(in the rows, 128 means zero)
Rotation paths and how fast each direction turns (degrees per step):
Each turn is a multiple of 5 degrees from 10 to 175, or 0.
Each row of a path follows its step; steps can be skipped.
Rotation 1:
step 0: [123 135 132 126 119 135 142 110 129 134 146 132 133 130 139 134 115 140
 124 133 125 123 129 137 109 131 132 119 121 124 121 123 124 120 129 126
 126 115 120 130 129 114 142 116 132 131 136 133 128 114 126 126 139 126
 137 137 118 130 118]
step 1: [125 143 125 117 126 139 142 123 127 130 130 132 124 125 119 123 125 131
 124 133 113 118 131 133 139 132 132 128 110 116 135 122 131 115 120 122
 140 124 121 131 113 114 124 140 119 137 125 139 146 125 126 137 126 128
 130 137 115 133 132]
step 2: [127 132 125 119 125 141 133 121 124 128 132 123 128 121 111 126 123 128
 127 131 115 139 128 124 125 135 132 114 119 126 127 126 127 121 124 140
 123 107 125 126 131 116 115 118 142 139 124 130 117 142 132 142 115 120
 138 133 120 115 136]
step 6: [130 125 121 117 126 128 140 114 125 115 124 127 118 129 125 131 124 144
 127 129 129 125 122 135 122 126 136 128 128 120 118 123 115 120 125 128
 126 126 128 132 136 120 129 120 139 151 139 132 132 113 112 130 130 127
 120 141 110 115 118]
step 7: [117 150 126 121 118 122 138 112 146 117 129 137 134 134 128 111 136 140
 128 141 116 125 131 129 130 131 133 131 125 120 132 110 128 129 129 119
 122 119 128 130 118 119 131 122 119 138 130 126 129 132 132 128 123 123
 137 139 118 124 126]
step 8: [128 133 134 122 111 135 128 118 123 132 128 128 123 118 129 122 133 141
 127 135 114 143 121 137 141 126 130 132 109 131 142 134 129 120 134 126
 117 129 119 131 142 106 121 131 134 133 127 129 121 132 135 144 125 124
 132 129 113 127 129]
step 9: [122 121 130 125 120 140 144 117 128 136 130 135 120 124 106 137 131 134
 127 131 119 136 122 122 130 117 133 119 144 125 142 127 131 122 133 121
 126 124 133 120 125 118 126 116 119 127 127 130 126 138 137 132 133 138
 122 136 113 105 126]
step 10: [120 132 127 119 129 146 133 122 136 134 128 130 116 125 121 125 130 137
 119 136 125 121 121 131 111 124 120 118 112 128 119 124 127 118 135 124
 108 120 120 129 134 123 127 110 109 128 139 122 129 117 136 127 136 126
 116 125 129 125 132]
step 11: [124 143 118 121 119 143 128 122 130 133 131 128 129 133 130 148 130 137
 121 125 121 134 119 124 130 119 128 128 125 137 116 123 128 117 115 114
 108 122 130 121 117 123 119 140 116 133 127 132 141 124 112 136 133 126
 131 135 118 127 134]
step 12: [129 129 115 117 136 137 146 118 123 136 123 129 114 132 139 135 123 137
 127 127 123 133 129 132 137 135 134 123 120 116 118 119 126 133 128 114
 129 108 129 120 137 116 129 128 128 141 131 127 116 130 117 136 126 118
 131 134 130 111 122]
step 13: [122 139 138 119 129 126 134 120 124 117 123 129 123 137 119 115 143 135
 133 120 116 126 132 129 126 113 149 125 113 123 120 116 136 115 131 119
 125 128 125 125 127 133 123 130 125 132 137 135 119 124 129 131 118 127
 126 149 123 115 127]
Directions:
[128 120 128 129 126 127 130 128 126 129 131 128 131 131 129 127 130 129
 129 124 130 134 127 128 128 128 129 128 129 131 128 126 127 126 127 128
 127 126 124 132 128 128 127 128 128 127 127 130 128 125 126 130 133 127
 130 130 125 131 130]  130
[126 122 128 127 123 125 128 127 132 125 129 130 129 126 130 128 130 131
 129 129 128 126 128 128 128 131 128 130 128 128 131 129 129 131 129 128
 124 133 130 129 129 128 128 128 129 133 129 125 131 131 129 130 129 132
 127 127 128 127 126]  35
[129 128 127 125 126 129 131 133 129 131 130 129 127 127 129 128 132 124
 129 127 130 129 127 130 128 129 128 128 133 129 128 128 130 126 125 131
 131 127 129 125 132 125 125 131 129 129 128 125 127 130 126 130 127 126
 127 126 126 126 125]  110
[129 129 127 129 130 125 127 127 129 127 124 128 128 128 129 127 128 126
 130 124 126 131 130 127 128 132 130 128 124 128 128 130 129 131 125 126
 128 127 130 127 130 130 128 128 126 131 126 127 127 129 130 127 126 124
 130 128 120 128 128]  70
Rotation 2:
step 2: [132 124 132 142 132 143 124 133 123 122 120 130 125 115 119 130 135 116
 136 125 125 138 132 114 131 131 130 131 134 126 119 129 117 121 138 126
 123 108 129 123 121 142 122 120 134 125 124 128 120 117 124 114 127 141
 130 108 130 131 127]
step 4: [129 121 135 125 129 137 109 129 139 119 118 133 121 132 137 128 134 115
 133 119 137 138 126 133 133 127 121 137 137 136 123 123 134 127 120 131
 125 115 131 140 113 140 140 114 129 119 125 133 120 132 127 122 134 115
 124 114 121 131 131]
step 5: [116 117 137 138 122 139 122 126 121 124 118 120 119 125 113 129 137 137
 125 133 131 140 127 120 135 141 144 122 114 124 122 123 128 131 135 128
 119 115 123 123 115 143 126 130 130 121 120 118 130 129 128 121 132 134
 124 122 126 139 142]
step 6: [134 121 133 129 132 132 124 118 135 127 123 123 129 139 122 130 120 119
 133 121 140 132 120 136 114 135 134 132 110 121 121 123 129 144 130 125
 117 126 136 130 114 125 128 130 122 125 114 133 107 144 128 130 132 117
 135 125 119 127 120]
step 7: [132 124 134 131 135 129 132 128 128 114 116 120 116 124 143 132 128 126
 136 120 131 134 134 121 135 143 133 134 125 139 122 122 129 127 127 133
 116 121 124 130 122 137 126 119 121 123 125 139 128 130 140 126 120 121
 117 108 118 119 149]
step 8: [122 134 132 142 134 145 139 128 127 130 117 117 130 129 111 118 125 131
 130 120 124 132 126 121 123 145 131 135 119 119 127 128 114 139 141 129
 124 117 125 128 110 138 129 128 127 131 125 132 118 117 124 121 128 137
 130 133 115 130 126]
step 9: [136 130 138 123 116 133 123 129 124 133 128 125 126 126 137 132 122 109
 136 116 128 125 124 123 112 147 136 127 123 130 119 120 133 128 129 128
 111 133 134 131 130 133 137 120 118 140 124 142 114 124 132 125 137 116
 129 121 117 130 122]
step 10: [115 126 127 131 138 142 128 125 132 131 120 127 123 134 135 132 147 141
 129 121 124 128 125 121 132 141 129 134 132 139 125 125 128 134 134 127
 127 122 127 141 122 147 135 113 130 126 130 141 137 124 120 122 128 119
 125 116 109 132 137]
step 11: [121 127 137 131 121 138 125 132 124 138 118 120 124 118 122 127 139 116
 119 131 127 138 131 120 112 142 127 120 119 113 127 127 135 136 139 123
 123 126 135 135 109 131 133 135 130 132 133 125 118 128 120 131 137 139
 137 116 117 138 127]
step 12: [124 124 120 128 128 132 122 114 122 132 126 129 121 123 136 148 135 123
 136 121 134 128 128 124 124 139 134 122 122 129 120 127 127 135 134 123
 118 127 134 128 139 136 119 114 129 128 120 136 115 144 128 125 127 110
 141 110 119 123 120]
step 13: [112 118 131 129 137 135 140 132 131 113 116 119 121 129 133 126 135 133
 137 116 124 144 126 118 123 131 114 136 132 131 127 128 135 133 126 127
 128 126 129 128 115 137 123 121 125 122 136 131 127 137 124 130 129 143
 133 111 109 125 133]
Directions:
[127 127 128 129 132 128 131 123 129 128 126 130 127 126 125 128 130 125
 131 130 127 125 128 128 127 128 128 126 128 122 130 125 129 129 130 129
 128 126 129 125 127 131 133 130 129 132 129 124 129 127 130 126 128 133
 125 128 129 129 129]  125
[131 131 128 127 128 128 128 129 130 129 126 131 128 123 130 126 127 132
 128 128 129 130 128 126 129 129 126 131 127 130 127 126 130 131 127 127
 131 127 131 126 124 129 130 125 131 126 133 124 129 127 127 128 127 126
 129 129 127 125 132]  120
Rotation 3:
step 3: [134 124 129 142 122 130 132 126 132 132 116 129 111 136 125 132 118 123
 127 128 133 130 136 117 133 118 120 136 114 128 147 126 127 109 119 132
 118 133 142 129 130 137 115 124 133 131 132 128 139 133 134 123 128 141
 117 130 129 144 123]
step 4: [118 127 114 129 133 123 141 130 145 131 117 133 119 134 129 130 146 119
 118 136 135 120 118 125 137 122 132 128 115 134 129 129 132 119 133 128
 117 137 128 112 131 117 132 131 129 135 128 130 124 140 120 141 144 133
 133 131 120 137 119]
step 5: [123 129 121 126 117 121 132 135 121 141 131 143 117 135 131 137 133 132
 132 137 116 123 131 108 129 138 123 130 128 123 129 138 132 122 129 127
 128 117 129 125 123 130 133 132 141 138 131 132 131 131 128 137 118 122
 136 118 129 151 110]
step 6: [128 109 126 127 124 133 134 125 125 136 110 130 113 129 125 134 117 138
 127 148 133 130 132 126 141 113 126 130 128 119 128 132 127 129 124 131
 122 118 129 133 114 134 127 121 125 124 123 118 120 140 132 126 132 142
 134 138 120 140 115]
step 7: [113 122 115 140 122 133 126 126 127 127 127 128 125 126 129 137 132 117
 126 130 126 120 122 111 125 114 131 129 131 132 124 129 131 142 123 114
 111 132 131 113 125 135 125 127 140 137 132 135 136 140 130 132 137 128
 127 150 117 135 122]
step 8: [123 133 110 116 111 130 134 128 116 135 123 127 131 114 139 134 142 138
 126 139 122 121 122 128 115 126 124 130 124 114 138 142 123 129 127 129
 125 133 131 119 122 121 125 121 142 135 120 119 131 128 123 126 130 136
 131 122 125 147 127]
step 9: [134 116 133 137 123 137 128 135 120 135 127 130 129 117 121 138 123 126
 130 130 129 135 126 118 129 119 132 129 124 124 139 131 128 124 123 140
 125 123 150 135 131 141 130 120 125 130 129 132 130 144 107 127 133 143
 119 127 127 150 119]
step 10: [117 114 121 140 127 128 119 132 130 126 126 130 116 129 131 120 125 121
 122 125 131 119 114 127 124 117 119 122 128 130 131 138 130 129 130 135
 120 143 135 117 119 115 130 124 121 141 118 126 132 145 124 128 151 125
 132 125 120 133 114]
step 11: [112 133 117 136 119 128 128 137 125 130 130 129 126 138 139 121 130 129
 128 133 128 130 119 118 121 132 129 144 130 138 131 141 122 117 129 126
 134 120 127 129 120 131 128 123 138 140 137 127 145 125 131 125 133 138
 130 115 121 157 127]
step 12: [130 119 119 118 126 138 135 139 118 133 118 133 128 127 127 132 135 129
 125 137 146 134 121 131 147 126 129 132 117 133 131 133 134 119 133 130
 114 132 135 134 119 142 132 131 116 129 115 120 140 140 131 124 124 142
 128 123 126 140 115]
step 13: [128 138 125 141 126 140 135 128 135 122 124 141 110 140 122 136 125 119
 127 118 130 117 120 108 128 131 115 136 127 118 128 135 131 134 129 131
 111 131 139 117 128 132 130 135 128 137 128 126 142 134 130 126 136 133
 125 137 121 131 115]
Directions:
[124 128 129 129 130 126 127 129 129 129 126 124 128 131 129 128 133 126
 123 125 125 126 127 127 129 125 129 129 129 130 130 131 130 127 130 128
 128 128 129 128 124 126 132 129 134 128 130 126 127 126 126 126 127 128
 128 129 127 125 132]  110
[129 128 128 130 133 128 126 131 127 126 127 127 129 128 127 127 132 131
 125 132 132 128 132 125 130 124 129 128 131 128 130 127 126 128 127 129
 129 130 125 127 131 134 129 130 126 124 128 129 127 130 126 129 129 129
 126 127 127 130 129]  130
[131 128 129 130 131 127 128 125 128 132 128 124 128 129 126 128 125 127
 129 128 128 127 129 127 131 129 125 129 127 124 128 127 127 128 126 129
 128 129 129 130 124 130 128 129 127 128 128 127 127 133 126 121 128 126
 125 128 127 125 123]  110
Rotation 4:
step 1: [112 119 124 122 125 111 125 136 127 119 129 139 120 122 131 123 120 134
 130 131 133 128 128 122 122 125 135 133 130 117 121 122 122 124 132 119
 134 126 129 123 109 120 129 123 133 134 120 144 144 126 131 136 127 122
 119 137 127 129 124]
step 2: [127 121 136 142 131 124 123 130 128 128 124 119 122 123 125 121 140 115
 118 124 125 128 134 131 138 130 127 120 126 127 136 124 118 133 131 120
 139 125 126 128 115 112 134 116 135 128 127 131 142 108 130 129 132 131
 114 132 127 132 126]
step 3: [136 118 123 135 131 118 136 118 122 116 125 120 132 126 128 119 124 124
 121 140 120 121 130 132 123 139 128 121 122 133 133 122 130 135 118 118
 132 127 120 137 125 121 126 122 122 127 111 123 127 128 132 141 123 132
 124 129 111 137 138]
step 4: [123 140 105 128 132 119 135 129 139 129 122 130 126 129 132 125 129 135
 129 139 121 126 124 126 125 134 134 130 125 131 130 129 113 121 123 119
 128 135 123 132 117 124 140 116 124 135 112 135 137 139 128 129 132 122
 128 134 136 136 138]
step 5: [120 124 125 116 135 118 128 149 133 126 123 127 132 117 124 128 126 118
 124 132 129 139 136 131 118 131 131 132 122 124 125 124 116 128 122 133
 128 133 123 136 116 121 129 116 144 123 132 137 138 127 130 132 122 125
 109 135 129 128 128]
step 6: [123 124 129 144 117 114 122 120 125 118 134 122 119 122 132 115 123 131
 125 129 127 127 142 130 134 125 133 132 124 132 125 119 130 131 122 129
 136 122 125 137 117 127 129 118 135 122 123 133 131 113 126 138 124 130
 112 137 130 140 118]
step 8: [133 132 122 124 128 122 131 140 140 129 115 140 128 124 121 117 118 126
 126 134 125 126 127 118 119 139 129 118 122 134 141 120 117 121 123 127
 126 136 120 144 120 123 133 119 122 123 121 134 129 122 136 124 130 124
 129 130 118 139 139]
step 10: [132 131 126 125 126 122 122 131 127 128 136 117 137 120 133 118 138 122
 124 141 123 134 137 127 133 131 137 133 127 142 115 129 120 132 121 131
 139 118 125 127 125 133 139 111 131 124 129 132 143 117 126 128 127 132
 113 128 126 138 121]
step 11: [127 122 124 125 124 124 134 126 123 113 131 132 126 127 127 126 112 124
 125 131 119 121 128 126 126 138 130 137 113 139 129 122 131 124 138 129
 147 128 120 134 124 123 133 118 118 116 121 143 130 121 133 133 122 124
 121 119 122 138 124]
step 12: [116 126 121 129 123 132 130 127 133 132 120 138 131 130 112 119 122 128
 129 119 126 120 131 130 127 129 129 127 130 140 134 120 120 126 119 114
 127 137 122 130 107 123 143 121 120 133 121 147 132 120 125 125 130 137
 129 130 128 130 133]
step 13: [123 126 136 132 132 117 121 136 136 125 119 134 142 136 122 126 130 113
 137 140 130 132 130 124 123 142 137 122 133 140 129 123 120 127 118 128
 132 123 128 134 122 123 133 117 133 126 131 127 132 122 117 132 122 130
 122 143 115 125 138]
Directions:
[129 124 122 128 130 127 131 125 128 128 128 128 127 123 129 130 126 127
 130 128 127 126 127 126 127 129 127 128 127 130 129 129 127 132 127 132
 131 126 130 129 124 130 131 129 125 128 129 127 126 129 130 128 128 128
 133 124 129 130 128]  95
[131 128 126 131 131 126 131 127 128 127 124 126 127 126 128 130 129 130
 126 127 130 129 133 130 128 127 128 129 128 126 131 126 130 127 126 130
 127 130 128 131 128 129 124 126 133 129 126 126 128 131 131 127 129 125
 127 130 132 132 128]  25
